In the rows, zero is written as 128.
Families of rows that turns and mirrors carry onto each other, the same ones carrying the whole set onto itself: the rest of each named row's family, in list order
5 families of 8 rows
J808: [124 131 134 108 115 135 110 125 138 128 154 122 170 123 117 168 150 106
  71 144 125 116 117 119 125]
J718: [106 160 114 126 158 128 112 116 149 113 119 127 155 126 152 147 140 131
 111 117 119 110 133 142 107]
J291: [122 137 130 102 132 126 114 156 134 127 123 125 170 119 127 156 144 126
  85 143 127 119 129 109 100]
J688: [122 163 144 105 128 123 128 143 128 142 155 126 171 116 141 154 137 121
  83 125  91 113 112 116 135]
J364: [109 154 127 116 128 143  96 112 161 144 133 114 156 140 145 161 147 124
 112 122 117  99 114 156 121]
J266: [100 140 123 122 116 164 102 110 156 128 139 128 171 135 146 152 139 129
 121 126 131 116 117 136 132]
J10: [112 164 121 124 115 151 119 116 135 128 148 123 165 120 157 141 144 143
 127 120 112 112 121 138 139]
J524: [126 150 141  98 140 126 141 126 113 140 137 108 175 109 133 158 158 124
  94 142 105 114 110 126 145]
J786: [139 137 143 115 151 133 120 136 134 117 139 119 165 121 145 164 158 122
  78 146 121 135 154 118 130]
J252: [104 142 123 139 130 156 110 113 141 104 151 128 155 117 161 153 154 136
 119 132 129 122 135 141 130]
J394: [116 140 132 101 157 118 131 141 122 129 112 117 179 117 134 165 149 126
  95 144 119 127 113 109 127]
J44: [117 125 145 108 120 147 122 120 141 133 143 106 166 127 131 152 149 106
  74 133 117 126  96 126 138]
J518: [125 132 141 126 149 135 130 144 120 109 136 118 155 104 146 145 170 114
  98 152 116 116 129 119 123]
J161: [146 140 137  97 128 141 115 130 140 153 135 104 167 142 136 159 149 119
  82 150 124 125 120 125 136]
J602: [104 152 133 134 149 135 104 119 154 109 136 128 155 118 152 165 157 127
 107 118 115 109 148 149 115]
J711: [154 152 134 108 135 130 127 121 123 144 153 114 174 135 136 151 150 119
  81 139 113 116 123 121 149]
J93: [106 142 127 123 147 149 112 136 129 131 153 126 135 110 159 158 153 132
 115 140 119 115 155 151 128]
J400: [101 135 135 122 126 141 102 103 156 138 142 144 152 136 137 167 136 125
 103 131 125 108 131 145 151]
J202: [121 127 133 120 154 133 120 150 129 116 115 128 171 121 135 145 153 111
 100 145 126 117 119 102 114]
J654: [ 99 140 129 116 143 134 106 134 152 135 111 147 153 133 145 155 133 146
 118 131 126 111 142 136 126]
J353: [117 166 122 127 133 131 109 105 144 135 149 124 164 133 144 152 148 125
 110 111 108  90 117 150 134]
J541: [130 142 127 119 139 130 131 130 116 109 155 120 159 102 130 146 157 118
  75 149 124 112 134 127 116]
J203: [116 127 143  96 141 139 122 122 135 140 126 111 182 124 121 170 153 110
  86 149 124 120 107 123 137]
J823: [142 145 123 108 160 127 128 134 129 122 121 116 166 128 143 146 141 126
  81 145 126 136 138 113 122]
J220: [120 141 145 119 148 141 123 151 126 122 152 117 147 102 152 155 161 119
  85 160 110 113 132 135 115]
J641: [101 133 119 135 154 142 104 129 132 128 112 138 159 125 144 150 143 128
 129 127 132 117 138 122 121]
J770: [123 148 142 103 120 128 135 134 127 139 141 110 171 123 138 144 145 121
  86 120  98 122  96 116 143]
J313: [109 163 119 112 129 127 125 115 137 145 131 133 140 131 152 145 130 146
 115 127 108 109 120 147 145]
J270: [112 136 136 104 135 150 117 120 146 137 148 112 157 125 131 152 134 102
  69 150 120 122 100 134 123]
J922: [132 160 120  98 116 120 131 136 120 137 142 108 157 116 132 147 143 127
  82 139 108 117 109 119 120]
J211: [105 154 129 118 120 138 118 113 129 150 138 120 159 127 146 148 135 138
 117 100 105 121 115 136 148]
J496: [108 137 128 141 149 145 114 124 121 120 134 127 143 108 154 150 159 131
 127 133 123 116 148 140 130]
J612: [108 145 126 132 150 138 123 110 133 117 143 144 142 115 148 144 144 138
 107 136 124 105 146 154 142]
J255: [101 152 112 128 133 143 109 130 144 117 125 134 169 129 159 147 136 145
 129 121 125 123 123 122 121]
J503: [106 140 106 122 162 138 107 131 133 135 130 150 164 134 141 148 124 123
 116 124 133 113 137 123 122]
J598: [117 129 141 112 155 131 132 126 120 116 137 111 167 105 137 171 167 118
  86 156 122 124 125 129 138]
J593: [109 163 124 110 127 133 117 127 131 152 155 136 159 125 148 156 130 134
 112 106  98 116 134 132 147]
J206: [ 98 132 132 121 122 156 106  99 142 145 142 115 155 131 138 157 140 123
 105 114 125 124 115 146 146]
J120: [100 135 116 108 134 161 107 105 148 146 148 121 144 135 139 155 125 115
  97 131 129 125 123 150 134]
J312: [119 140 126 118 164 129 118 148 131 125 131 141 174 125 133 146 131 111
  88 143 123 110 115 106 110]

Which other rows belong to the same family as J598? J266, J10, J524, J252, J394, J203, J255
Which other rows belong to the same family as J291? J808, J400, J654, J541, J313, J922, J612
Which other rows belong to the same family as J44? J518, J202, J641, J770, J211, J496, J206
Which other rows belong to the same family as J503? J688, J93, J220, J270, J593, J120, J312

Families of rows that turns and mirrors carry onto each other, the same ones carrying the whole set onto itself: the rest of each named row's family, in list order
5 families of 4 rows
J576: [120 133 115 121 105 141 125 127 131 138 102  99 124]
J388: [119 143 125 112 123 136 121 144 130 150 135 108 135]
J665: [131 135 116 122 142  93 100 115 126 118 135  79 126]
J935: [149 148 134 144 147  97 111 128 127 116 126  93 131]
J990: [125 142 130 115 123 142 119 150 134 145 130 103 117]
J811: [135 134 126 123 134  93 108 106 132 114 133  80 124]
J121: [136 152 133 149 151 101 119 137 137 118 125  89 129]
J267: [146 150 129 141 148 104 100 129 130 112 127 101 132]
J268: [131 134 110 139 134  86 119 112 125 124 131  80 127]
J373: [126 142 125 114 122 139 121 139 126 159 119 108 123]
J286: [132 123 120 121 108 129 121 131 125 137  92  95 123]
J485: [144 149 124 133 149 101 103 135 138 108 119  92 128]
J23: [133 140 124 133 133  94 114 109 129 111 138  80 132]
J606: [125 132 122 123 103 134 132 125 128 141  98  91 125]
J924: [135 137 123 126 129  90 112 106 128 131 137  74 127]
J664: [125 143 127 124 111 133 132 143 134 159 130 102 129]
J752: [127 128 120 138 101 133 126 133 125 146 104  94 126]
J61: [144 156 128 151 141 110 106 134 138 112 121  95 136]
J106: [124 146 123 124 121 138 126 140 123 157 125 109 134]
J340: [132 124 108 121 102 134 117 132 122 136 108  96 114]

Which other rows belong to the same family as J485? J665, J664, J752
Which other rows belong to the same family as J924? J388, J286, J61
Which other rows belong to the same family as J990? J121, J268, J340
Which other rows belong to the same family as J267? J811, J606, J106

